In the rows, 128 means zero.
Named turns come first, each shown by rows before and after it. Which turns, in which order, take the first row of each pair that follows to the second? Write the first one first, as in the answered first pair.
H:
[133, 149, 147, 104, 155, 111, 120, 136, 143, 130, 107, 150, 117, 134, 136] |-> [125, 135, 130, 97, 174, 121, 117, 129, 151, 139, 116, 142, 124, 131, 133]
[127, 97, 119, 138, 163, 140, 104, 104, 142, 148, 143, 123, 131, 112, 104] |-> [153, 107, 149, 135, 125, 120, 98, 118, 103, 137, 159, 139, 111, 110, 124]
[149, 124, 127, 96, 109, 125, 136, 139, 96, 126, 146, 135, 129, 125, 154] |-> [130, 159, 134, 114, 107, 116, 145, 146, 124, 109, 97, 134, 139, 139, 144]
[114, 147, 114, 120, 127, 121, 143, 111, 130, 140, 164, 122, 121, 120, 128] |-> [121, 157, 130, 125, 114, 112, 145, 119, 122, 131, 158, 130, 116, 121, 132]
S:
[125, 129, 117, 141, 91, 137, 148, 137, 117, 126, 140, 112, 138, 140, 140] |-> [128, 135, 119, 123, 94, 128, 144, 136, 107, 129, 147, 116, 129, 143, 151]
[118, 134, 109, 112, 145, 145, 143, 136, 153, 126, 136, 125, 137, 131, 133] |-> [112, 132, 107, 115, 142, 143, 146, 136, 155, 126, 136, 121, 139, 130, 132]
[105, 124, 124, 137, 157, 131, 135, 103, 129, 136, 97, 118, 130, 133, 118] |-> [99, 123, 119, 143, 148, 130, 143, 100, 126, 139, 102, 111, 130, 133, 118]
[126, 112, 121, 148, 94, 133, 135, 125, 104, 131, 155, 116, 130, 117, 123] |-> [131, 118, 123, 130, 100, 123, 132, 126, 97, 135, 162, 123, 122, 119, 135]
U:
[137, 126, 95, 97, 121, 110, 122, 134, 127, 102, 115, 152, 147, 139, 140] |-> [142, 123, 94, 101, 110, 108, 125, 136, 117, 104, 125, 151, 143, 136, 143]
[133, 109, 82, 106, 142, 140, 120, 112, 133, 138, 150, 121, 141, 130, 121] |-> [139, 106, 87, 120, 115, 131, 119, 111, 113, 139, 167, 122, 129, 123, 122]
[109, 107, 109, 143, 117, 140, 139, 120, 131, 138, 140, 110, 140, 130, 102] |-> [109, 110, 114, 148, 113, 137, 140, 122, 129, 135, 139, 111, 137, 128, 100]
Pairs:
(two turns a pair)
[109, 123, 107, 138, 115, 120, 142, 123, 115, 155, 177, 118, 124, 115, 141] |-> [109, 162, 146, 163, 102, 97, 134, 135, 127, 133, 125, 131, 120, 127, 138] : H U
[142, 116, 135, 156, 142, 128, 118, 123, 138, 117, 134, 128, 129, 107, 113] |-> [146, 122, 140, 157, 136, 124, 116, 128, 133, 113, 131, 131, 124, 109, 115] : H H
[127, 143, 123, 154, 124, 106, 108, 113, 139, 118, 133, 124, 115, 126, 105] |-> [132, 124, 109, 129, 145, 119, 105, 108, 138, 131, 154, 122, 116, 120, 109] : U H
[128, 111, 119, 125, 150, 163, 125, 133, 151, 116, 108, 130, 137, 124, 112] |-> [139, 96, 116, 126, 116, 161, 128, 132, 116, 120, 153, 128, 123, 115, 120] : S H
[146, 117, 130, 129, 101, 146, 127, 135, 117, 125, 133, 122, 132, 125, 127] |-> [137, 133, 132, 138, 93, 135, 136, 135, 122, 120, 122, 119, 132, 131, 124] : H S
[122, 133, 135, 154, 121, 131, 139, 132, 98, 126, 110, 123, 134, 128, 123] |-> [118, 137, 127, 136, 148, 137, 141, 134, 114, 125, 96, 123, 145, 131, 122] : U U
[124, 160, 128, 132, 93, 117, 142, 138, 129, 111, 108, 123, 129, 142, 129] |-> [111, 133, 89, 121, 120, 143, 151, 123, 140, 129, 130, 106, 142, 139, 119] : H U
[156, 117, 145, 107, 121, 153, 130, 160, 133, 112, 100, 137, 140, 130, 136] |-> [148, 102, 128, 103, 137, 163, 133, 149, 137, 122, 116, 130, 144, 125, 132] : H H
[105, 154, 111, 107, 153, 113, 145, 123, 147, 133, 109, 122, 129, 140, 135] |-> [122, 125, 109, 102, 126, 114, 142, 116, 106, 148, 163, 127, 112, 127, 142] : H U
[122, 137, 123, 165, 79, 128, 146, 132, 115, 121, 122, 115, 136, 131, 113] |-> [116, 157, 136, 165, 91, 108, 139, 125, 119, 121, 110, 124, 125, 136, 116] : S U
[132, 130, 140, 116, 156, 111, 94, 114, 139, 137, 130, 148, 103, 116, 131] |-> [130, 136, 137, 106, 160, 112, 99, 118, 140, 134, 126, 148, 105, 117, 134] : H U
[168, 70, 137, 141, 86, 163, 119, 144, 111, 121, 170, 125, 129, 114, 138] |-> [141, 114, 160, 196, 86, 146, 118, 143, 151, 105, 98, 127, 136, 126, 112] : U H
[112, 149, 147, 155, 112, 109, 120, 128, 135, 125, 100, 137, 114, 133, 120] |-> [123, 101, 120, 128, 130, 132, 112, 109, 121, 149, 160, 131, 113, 114, 121] : H H
[68, 168, 102, 136, 134, 100, 158, 105, 142, 142, 108, 107, 119, 157, 117] |-> [115, 139, 122, 111, 100, 93, 145, 111, 80, 149, 175, 128, 90, 142, 146] : H H
[135, 135, 142, 135, 98, 142, 141, 131, 112, 142, 129, 118, 120, 127, 121] |-> [120, 142, 133, 136, 118, 148, 143, 132, 135, 139, 105, 110, 131, 134, 111] : H U
[131, 86, 110, 176, 110, 146, 134, 128, 139, 135, 123, 107, 153, 107, 108] |-> [141, 91, 137, 189, 96, 131, 122, 132, 127, 127, 118, 118, 141, 104, 113] : H U
[127, 117, 120, 136, 100, 107, 115, 118, 99, 144, 180, 127, 90, 115, 134] |-> [84, 149, 102, 164, 135, 110, 127, 114, 161, 137, 111, 108, 119, 131, 106] : H H
[133, 156, 143, 104, 115, 109, 145, 136, 99, 117, 134, 129, 110, 136, 159] |-> [120, 155, 135, 104, 159, 124, 136, 135, 146, 114, 93, 126, 130, 141, 142] : S H
[111, 131, 103, 118, 143, 109, 130, 107, 114, 144, 146, 129, 109, 115, 129] |-> [113, 146, 120, 135, 123, 97, 130, 113, 107, 134, 131, 137, 103, 119, 130] : U H
[133, 113, 129, 117, 152, 132, 105, 117, 127, 145, 139, 141, 114, 113, 119] |-> [141, 136, 152, 127, 125, 112, 109, 131, 114, 129, 123, 152, 105, 121, 128] : U H
[174, 141, 140, 120, 111, 131, 134, 129, 102, 127, 109, 156, 131, 165, 121] |-> [154, 136, 108, 107, 142, 149, 148, 122, 130, 135, 99, 136, 153, 171, 112] : H U
[118, 116, 110, 141, 134, 144, 131, 124, 137, 138, 129, 112, 139, 126, 108] |-> [138, 114, 134, 153, 108, 131, 119, 126, 111, 134, 141, 124, 121, 120, 115] : H U
[126, 114, 89, 106, 135, 140, 130, 132, 154, 134, 144, 111, 124, 124, 128] |-> [136, 152, 129, 119, 100, 111, 131, 151, 142, 108, 111, 127, 112, 136, 138] : H H
[116, 141, 117, 135, 133, 136, 145, 134, 150, 121, 100, 112, 149, 139, 116] |-> [136, 114, 107, 101, 127, 148, 142, 133, 118, 135, 150, 112, 139, 130, 135] : U H
[112, 127, 131, 84, 142, 124, 134, 136, 113, 135, 156, 129, 110, 120, 159] |-> [109, 140, 155, 133, 109, 103, 124, 132, 101, 132, 144, 137, 97, 112, 147] : U U
[138, 122, 116, 110, 104, 160, 161, 156, 138, 113, 113, 124, 158, 142, 138] |-> [139, 123, 130, 131, 76, 150, 159, 152, 120, 113, 123, 126, 148, 138, 136] : U U
[123, 119, 92, 106, 111, 131, 147, 118, 120, 152, 150, 102, 123, 130, 142] |-> [117, 159, 113, 127, 95, 112, 152, 131, 134, 130, 102, 105, 127, 144, 140] : H H
[126, 120, 104, 88, 153, 141, 138, 133, 143, 117, 124, 128, 159, 125, 148] |-> [134, 113, 115, 116, 93, 127, 141, 128, 100, 119, 164, 127, 135, 117, 151] : U U
[141, 100, 115, 167, 105, 128, 134, 104, 133, 120, 139, 121, 141, 110, 134] |-> [133, 110, 116, 172, 101, 115, 137, 99, 129, 122, 139, 122, 133, 112, 138] : U S
[132, 115, 110, 100, 170, 151, 130, 111, 149, 126, 131, 113, 135, 126, 142] |-> [164, 113, 142, 99, 149, 143, 115, 127, 126, 116, 133, 132, 122, 121, 152] : H S
[109, 138, 120, 124, 162, 132, 108, 101, 136, 142, 129, 129, 128, 118, 124] |-> [132, 129, 138, 115, 156, 132, 95, 109, 117, 136, 141, 141, 120, 113, 136] : H S
[132, 105, 132, 116, 127, 118, 107, 127, 101, 135, 141, 131, 106, 130, 124] |-> [121, 132, 142, 141, 124, 106, 107, 127, 120, 122, 103, 134, 111, 136, 111] : U H
[134, 125, 146, 128, 109, 97, 128, 138, 133, 124, 136, 148, 121, 130, 154] |-> [111, 106, 112, 123, 144, 119, 134, 122, 164, 139, 141, 129, 140, 126, 138] : H H
[132, 144, 142, 148, 132, 104, 134, 95, 132, 134, 124, 136, 116, 116, 136] |-> [129, 130, 129, 142, 141, 114, 132, 90, 135, 142, 141, 133, 116, 113, 134] : H H
[150, 156, 127, 110, 115, 145, 132, 141, 127, 127, 85, 150, 141, 126, 132] |-> [154, 148, 118, 95, 110, 152, 140, 143, 116, 134, 104, 145, 142, 125, 139] : U U
[138, 119, 130, 116, 126, 129, 129, 126, 114, 132, 143, 140, 125, 130, 135] |-> [121, 132, 125, 129, 140, 131, 132, 127, 141, 127, 110, 134, 139, 139, 123] : H H
[111, 101, 83, 117, 148, 165, 149, 128, 152, 135, 140, 90, 174, 129, 115] |-> [146, 108, 116, 108, 86, 136, 148, 137, 85, 133, 186, 111, 134, 126, 148] : S H
[163, 106, 153, 90, 132, 137, 132, 143, 103, 104, 131, 115, 136, 123, 145] |-> [150, 126, 155, 97, 134, 134, 143, 150, 118, 97, 100, 114, 146, 135, 142] : H U
[136, 142, 143, 129, 179, 110, 115, 98, 139, 132, 103, 140, 118, 119, 135] |-> [143, 107, 131, 128, 177, 131, 110, 92, 131, 141, 137, 136, 122, 106, 132] : S H
[142, 110, 117, 90, 145, 141, 117, 111, 137, 128, 152, 126, 152, 135, 120] |-> [150, 107, 127, 94, 128, 135, 113, 115, 121, 129, 164, 130, 145, 131, 124] : U S
[151, 84, 110, 112, 178, 165, 140, 117, 177, 150, 127, 108, 131, 129, 122] |-> [191, 94, 167, 132, 105, 131, 126, 129, 112, 135, 154, 137, 89, 122, 146] : H U
[168, 151, 164, 112, 149, 118, 97, 144, 123, 111, 89, 148, 110, 121, 149] |-> [150, 117, 125, 130, 182, 156, 99, 133, 164, 122, 87, 121, 140, 110, 116] : S H
[144, 115, 121, 105, 146, 124, 107, 134, 149, 131, 105, 136, 136, 135, 137] |-> [153, 94, 118, 111, 133, 135, 106, 133, 137, 134, 126, 132, 137, 124, 133] : S H
[131, 113, 129, 139, 156, 162, 122, 119, 170, 117, 91, 118, 164, 110, 121] |-> [164, 81, 135, 130, 122, 157, 110, 114, 116, 128, 157, 126, 139, 92, 138] : H U
